In the data rows, zero lies at 4.5, halfway between 4 and 5.
Here is a table of points, one per row:
[4 5 9 8 4 7 4 0 2 4 3 5 5 3 7 8 0 1 5 5 5 6 5 4 2 4 7 9 4 3 4 5 5 4 3 3 3
 7 4 1 3 4 4 3 5 6 4 4 7 7 5 5 4 3]
[5 7 4 6 8 6 2 1 4 7 5 5 4 4 5 5 5 5 5 4 5 4 6 9 6 3 5 6 3 2 5 6 4 3 6 4 2
 4 3 0 4 6 5 3 3 6 5 4 5 3 5 6 4 6]
[4 4 3 4 5 2 2 8 6 6 4 2 3 5 3 2 6 5 5 6 5 6 6 5 6 5 2 4 4 4 5 4 3 6 6 9 7
 3 4 8 6 4 4 5 4 4 4 4 3 5 3 3 5 7]
[5 5 6 3 0 3 5 3 4 7 6 2 5 7 5 6 8 4 5 6 2 7 9 3 1 6 3 1 2 3 5 5 4 5 7 7 4
 3 4 6 4 5 6 5 5 5 6 6 4 7 8 1 1 6]
[4 5 3 6 3 1 5 6 0 6 9 4 5 6 3 3 7 6 2 4 7 4 4 4 4 4 3 5 5 3 5 5 6 5 3 2 5
 0 3 8 7 6 6 5 5 5 4 5 6 6 4 2 4 5]
[4 7 4 3 5 3 6 4 2 6 6 4 7 6 5 5 5 6 4 4 5 6 5 7 5 3 3 7 6 3 2 4 5 5 3 2 1
 2 4 6 5 5 5 5 5 4 5 6 4 5 5 4 3 4]
[4 3 3 4 6 4 4 7 8 2 3 3 3 5 5 3 4 6 6 6 6 3 3 4 5 5 3 4 5 5 4 3 3 6 5 3 5
 7 6 4 5 5 2 2 5 4 4 7 5 3 4 5 7 4]
[4 2 5 4 3 4 4 2 1 2 5 4 2 5 6 5 7 4 4 5 5 7 8 5 3 2 3 4 3 1 3 7 7 4 3 5 6
 3 4 5 6 4 3 4 6 5 8 5 6 9 4 2 6 5]
[4 2 2 4 8 8 2 2 4 0 1 5 1 4 7 7 4 4 6 7 5 4 8 8 5 4 7 7 7 9 5 2 3 3 5 6 4
 6 4 1 5 7 3 4 7 2 4 5 5 5 5 2 4 6]
[6 5 3 3 3 2 6 7 6 8 6 4 6 6 3 3 3 4 3 4 6 1 3 6 7 8 5 4 4 6 6 5 3 5 6 4 4
 4 6 6 4 4 5 6 5 1 3 5 2 0 5 6 3 4]
[4 4 6 5 1 4 8 4 0 5 7 4 4 4 4 4 5 5 5 6 6 5 4 2 5 7 4 0 4 3 5 5 5 5 4 4 6
 7 7 5 3 5 5 4 5 5 3 5 6 5 6 4 3 4]
[5 6 3 4 5 3 5 7 6 4 1 1 3 4 3 2 5 6 4 4 4 5 8 5 3 1 4 5 4 3 4 4 2 4 7 5 5
 5 7 3 6 5 2 3 6 4 8 6 2 4 5 6 9 6]
[4 3 6 5 3 5 9 5 1 2 4 7 5 5 7 7 3 2 3 4 2 3 5 4 1 4 6 2 3 6 5 4 6 6 7 8 7
 8 6 5 2 0 3 6 6 3 5 5 4 6 5 4 4 2]
[5 6 3 5 4 1 7 6 2 7 6 4 7 5 3 5 6 6 3 4 6 4 2 5 7 5 3 5 5 3 5 6 6 5 3 2 3
 3 5 7 5 3 6 4 4 5 5 3 1 5 4 2 6 3]
[5 5 2 3 3 4 6 7 2 2 5 4 2 4 6 6 6 5 5 8 5 3 7 6 4 6 3 3 3 4 4 5 4 4 4 6 6
 5 5 6 4 3 4 6 5 4 6 5 4 5 5 3 4 5]
[5 6 2 3 5 4 5 8 5 2 4 4 8 6 4 4 5 4 5 3 4 4 2 4 5 5 4 2 5 8 5 3 6 6 5 6 5
 3 5 7 4 5 8 6 4 3 4 3 3 3 5 5 4 4]
[4 3 5 5 4 7 4 1 3 1 2 6 4 4 5 6 6 5 6 7 6 5 5 4 2 3 3 3 3 5 3 3 7 5 2 6 6
 3 4 4 5 6 6 5 6 6 4 6 6 8 6 3 3 6]
[4 8 2 1 4 4 5 5 6 5 5 5 6 5 3 6 6 2 2 5 5 2 2 6 7 7 5 5 5 8 7 5 6 5 5 4 3
 2 3 5 3 4 6 5 3 5 1 0 4 4 3 4 2 5]
[5 8 7 5 6 4 5 4 8 7 5 4 6 5 4 4 3 5 4 3 4 6 2 4 7 4 5 7 7 4 5 5 4 4 2 0 2
 4 2 5 7 5 5 3 2 4 4 4 7 4 5 6 4 2]
[3 1 6 5 2 5 4 6 7 5 3 5 4 3 3 4 5 4 5 5 5 7 2 0 5 5 4 4 2 4 5 3 6 5 6 9 7
 3 7 7 4 3 6 6 3 6 4 2 4 5 7 7 5 4]
[5 7 5 2 8 5 1 4 8 6 4 5 6 4 3 5 2 4 6 4 5 5 3 7 6 4 6 7 6 4 3 3 3 3 5 3 3
 3 3 1 4 5 7 5 4 5 3 3 5 3 5 7 5 5]
[5 3 3 5 6 4 7 9 4 0 2 8 7 4 5 5 4 4 3 4 4 2 1 3 3 3 6 4 6 8 5 2 8 8 4 4 5
 5 5 7 5 2 5 5 4 4 3 3 4 4 2 3 4 3]
[4 1 4 6 5 5 4 2 1 2 3 5 2 5 8 7 6 6 4 5 5 5 7 7 2 5 4 5 6 5 5 4 4 4 3 3 4
 6 5 3 5 6 1 4 6 5 7 8 7 7 3 1 5 6]
[5 6 7 4 2 4 6 8 6 7 5 7 7 6 3 3 3 2 4 3 2 4 0 2 5 7 5 4 4 4 3 4 4 5 5 6 3
 5 6 7 5 3 8 6 3 6 5 1 0 1 5 8 5 4]
[4 3 4 3 5 5 3 3 5 3 3 2 2 3 4 2 3 4 6 9 6 3 5 6 6 6 6 5 5 7 7 4 3 7 7 5 4
 6 8 4 3 3 1 4 5 4 5 6 3 4 4 6 9 4]
[3 2 4 5 4 7 4 4 6 3 5 7 3 3 3 1 4 4 4 6 6 4 2 2 5 6 4 0 4 7 7 5 5 4 7 9 8
 6 8 5 1 2 5 5 4 4 4 5 3 3 5 7 5 3]
[6 8 4 2 4 4 3 4 7 9 5 2 4 5 5 3 3 5 6 5 3 7 7 7 4 5 5 6 5 3 4 2 3 2 3 4 4
 3 1 4 5 5 5 5 4 4 3 6 5 3 5 6 4 3]
[5 6 4 2 7 6 3 4 6 7 2 0 5 4 3 5 3 4 7 5 4 5 8 6 8 5 5 5 4 4 4 4 3 5 9 5 3
 3 3 1 2 6 5 3 3 4 3 4 3 1 6 7 2 6]
[5 5 4 3 4 3 7 7 4 6 6 4 5 7 2 5 6 5 2 3 2 5 6 4 4 5 3 3 4 5 5 6 6 5 5 7 4
 3 5 8 7 4 4 6 4 5 6 4 3 6 4 2 5 5]
[5 5 6 5 3 5 6 3 3 5 9 8 9 4 5 8 5 2 4 2 4 6 3 3 5 3 5 5 4 6 3 6 9 3 1 5 3
 2 4 6 4 5 5 6 4 6 3 1 4 5 5 4 1 3]
[4 4 5 5 5 5 3 3 6 4 5 6 5 4 6 7 5 3 4 5 3 5 5 4 6 5 6 4 4 3 4 7 4 1 4 3 4
 4 3 3 4 4 7 5 3 6 4 3 6 3 4 5 2 4]
[4 3 6 8 3 5 4 5 6 5 5 4 2 4 5 4 4 5 5 4 3 6 4 0 3 5 2 3 5 4 4 5 6 5 4 4 6
 9 6 6 6 2 2 3 4 6 7 6 7 6 3 7 9 2]
[4 5 6 4 2 2 3 4 7 5 3 1 4 5 0 3 6 5 6 6 4 6 8 4 4 3 3 5 3 1 3 2 3 5 6 8 5
 2 4 5 4 6 6 4 4 5 6 6 4 5 6 7 5 7]
[5 8 6 4 4 5 2 4 7 5 2 3 6 6 4 5 3 4 5 4 6 6 7 7 6 2 4 7 6 3 4 5 4 5 5 0 2
 2 2 4 5 4 5 5 3 3 3 6 7 4 5 6 4 4]
[3 2 5 8 6 6 5 5 3 1 2 6 5 4 7 6 4 6 7 4 4 6 5 3 2 1 4 4 5 6 3 4 7 5 3 4 4
 5 5 2 5 6 3 4 4 6 6 4 6 8 4 3 4 5]
[5 6 3 3 6 5 2 3 6 7 5 2 4 4 4 4 4 6 6 5 5 6 4 7 7 4 5 7 6 4 5 5 2 3 6 3 2
 4 2 2 5 5 5 3 5 5 2 4 4 3 4 6 3 7]
[4 5 4 4 6 6 4 4 3 5 8 8 4 6 9 6 4 4 1 3 4 1 5 5 4 6 5 2 7 8 6 9 5 0 1 3 7
 8 3 3 4 4 7 6 3 4 3 5 5 3 3 3 0 5]
[5 5 3 5 6 4 3 5 7 7 5 3 3 3 4 5 4 6 5 4 4 5 5 7 8 5 7 7 5 1 3 3 3 3 5 3 2
 5 2 4 4 6 7 4 4 5 4 3 3 3 4 4 4 9]
[5 6 4 4 5 4 7 5 3 5 7 5 5 5 5 8 7 1 3 2 3 4 5 6 4 5 6 6 5 4 3 5 5 5 3 4 3
 1 5 6 5 4 7 6 3 5 3 1 4 5 4 1 2 5]
[4 4 5 6 6 6 2 4 6 4 3 3 1 3 5 2 4 6 4 5 3 3 5 5 3 5 4 3 4 4 6 5 2 3 4 4 6
 9 6 3 4 5 0 2 5 4 6 7 5 4 4 6 9 4]
[4 2 5 5 2 3 4 4 7 6 5 5 3 3 3 3 4 5 7 5 4 7 4 1 4 4 2 3 2 3 3 2 3 6 6 9 7
 3 4 5 4 6 6 5 5 5 6 5 2 4 7 6 5 5]
[4 3 6 6 2 4 6 5 5 3 5 6 5 4 5 4 4 5 4 5 4 3 2 2 5 7 6 4 3 4 5 5 5 6 4 7 6
 2 4 6 2 6 8 6 5 5 2 3 5 5 6 5 3 4]
[4 3 7 7 4 6 6 4 5 6 8 9 5 3 5 2 2 5 5 2 5 0 0 3 5 7 7 5 6 7 6 8 5 2 3 2 5
 9 7 2 5 5 3 1 3 5 3 5 7 2 4 7 6 2]
[5 6 2 2 4 6 8 8 5 4 2 5 9 5 5 5 1 1 3 3 1 3 5 6 4 5 8 7 7 6 4 2 2 7 8 5 3
 6 7 4 4 1 2 6 6 3 5 4 1 3 5 4 6 5]
[4 4 5 6 4 3 2 1 5 6 4 4 2 4 3 1 6 9 5 5 7 6 5 5 5 4 4 7 5 2 4 5 3 5 3 3 5
 5 4 6 6 5 1 3 6 5 5 6 7 5 3 4 8 5]
[4 2 5 6 4 4 3 1 1 1 5 6 3 4 8 5 3 4 4 4 4 4 6 5 3 3 5 5 4 5 5 4 4 4 4 5 6
 6 5 4 6 4 1 5 7 5 6 7 7 8 5 2 4 1]
[5 6 6 4 4 4 6 5 2 7 6 6 7 6 5 7 6 4 4 2 4 4 3 3 4 5 5 4 5 4 4 7 5 2 1 2 5
 3 1 6 6 5 7 5 3 5 4 3 6 5 4 3 2 4]
[4 3 5 7 5 6 8 5 1 1 6 8 5 4 5 6 5 6 3 4 7 3 0 1 2 3 3 3 6 8 4 7 9 6 4 3 5
 8 7 6 6 4 2 4 4 4 4 2 5 6 2 3 5 3]
[4 3 3 3 5 4 0 3 7 5 4 3 2 3 2 3 7 6 4 7 7 5 6 6 8 4 4 5 3 4 5 4 2 5 4 7 5
 2 3 6 4 5 6 4 5 6 4 4 5 5 4 5 7 6]
[4 3 7 5 4 6 5 6 7 2 2 5 4 4 2 2 3 4 6 4 4 5 3 3 4 4 4 5 1 4 4 1 4 5 5 4 6
 8 6 3 2 5 3 5 5 5 7 7 3 4 6 9 9 4]
[6 8 2 4 9 6 4 5 3 3 3 5 4 4 6 6 6 5 4 5 6 3 6 9 3 1 4 6 9 6 5 6 5 4 2 1 3
 7 2 0 6 7 2 4 5 4 5 7 6 5 3 2 4 6]
Along one direction, these points spread out more than along any other. Take the direction at right angles to it along which they spread out most. Go by this last direction. For each point below, how far along it does it lie, from 0 to 99? 50 is the average, and the first point above lies past it. One standard deviation of the points above along it is 16.
[4 8 2 1 4 4 5 5 6 5 5 5 6 5 3 6 6 2 2 5 5 2 2 6 7 7 5 5 5 8 7 5 6 5 5 4 3
 2 3 5 3 4 6 5 3 5 1 0 4 4 3 4 2 5] -> 21
[4 3 4 3 5 5 3 3 5 3 3 2 2 3 4 2 3 4 6 9 6 3 5 6 6 6 6 5 5 7 7 4 3 7 7 5 4
 6 8 4 3 3 1 4 5 4 5 6 3 4 4 6 9 4] -> 70
[5 6 4 2 7 6 3 4 6 7 2 0 5 4 3 5 3 4 7 5 4 5 8 6 8 5 5 5 4 4 4 4 3 5 9 5 3
 3 3 1 2 6 5 3 3 4 3 4 3 1 6 7 2 6] -> 41
[4 5 4 4 6 6 4 4 3 5 8 8 4 6 9 6 4 4 1 3 4 1 5 5 4 6 5 2 7 8 6 9 5 0 1 3 7
 8 3 3 4 4 7 6 3 4 3 5 5 3 3 3 0 5] -> 43
[4 4 5 6 4 3 2 1 5 6 4 4 2 4 3 1 6 9 5 5 7 6 5 5 5 4 4 7 5 2 4 5 3 5 3 3 5
 5 4 6 6 5 1 3 6 5 5 6 7 5 3 4 8 5] -> 67
[5 5 3 5 6 4 3 5 7 7 5 3 3 3 4 5 4 6 5 4 4 5 5 7 8 5 7 7 5 1 3 3 3 3 5 3 2
 5 2 4 4 6 7 4 4 5 4 3 3 3 4 4 4 9] -> 39
[5 6 3 5 4 1 7 6 2 7 6 4 7 5 3 5 6 6 3 4 6 4 2 5 7 5 3 5 5 3 5 6 6 5 3 2 3
 3 5 7 5 3 6 4 4 5 5 3 1 5 4 2 6 3] -> 30
[6 5 3 3 3 2 6 7 6 8 6 4 6 6 3 3 3 4 3 4 6 1 3 6 7 8 5 4 4 6 6 5 3 5 6 4 4
 4 6 6 4 4 5 6 5 1 3 5 2 0 5 6 3 4] -> 26
[4 3 5 5 4 7 4 1 3 1 2 6 4 4 5 6 6 5 6 7 6 5 5 4 2 3 3 3 3 5 3 3 7 5 2 6 6
 3 4 4 5 6 6 5 6 6 4 6 6 8 6 3 3 6] -> 66
[4 3 6 5 3 5 9 5 1 2 4 7 5 5 7 7 3 2 3 4 2 3 5 4 1 4 6 2 3 6 5 4 6 6 7 8 7
 8 6 5 2 0 3 6 6 3 5 5 4 6 5 4 4 2] -> 61
[5 5 2 3 3 4 6 7 2 2 5 4 2 4 6 6 6 5 5 8 5 3 7 6 4 6 3 3 3 4 4 5 4 4 4 6 6
 5 5 6 4 3 4 6 5 4 6 5 4 5 5 3 4 5] -> 57
[4 2 5 5 2 3 4 4 7 6 5 5 3 3 3 3 4 5 7 5 4 7 4 1 4 4 2 3 2 3 3 2 3 6 6 9 7
 3 4 5 4 6 6 5 5 5 6 5 2 4 7 6 5 5] -> 51
[5 7 4 6 8 6 2 1 4 7 5 5 4 4 5 5 5 5 5 4 5 4 6 9 6 3 5 6 3 2 5 6 4 3 6 4 2
 4 3 0 4 6 5 3 3 6 5 4 5 3 5 6 4 6] -> 50
[4 3 3 3 5 4 0 3 7 5 4 3 2 3 2 3 7 6 4 7 7 5 6 6 8 4 4 5 3 4 5 4 2 5 4 7 5
 2 3 6 4 5 6 4 5 6 4 4 5 5 4 5 7 6] -> 53
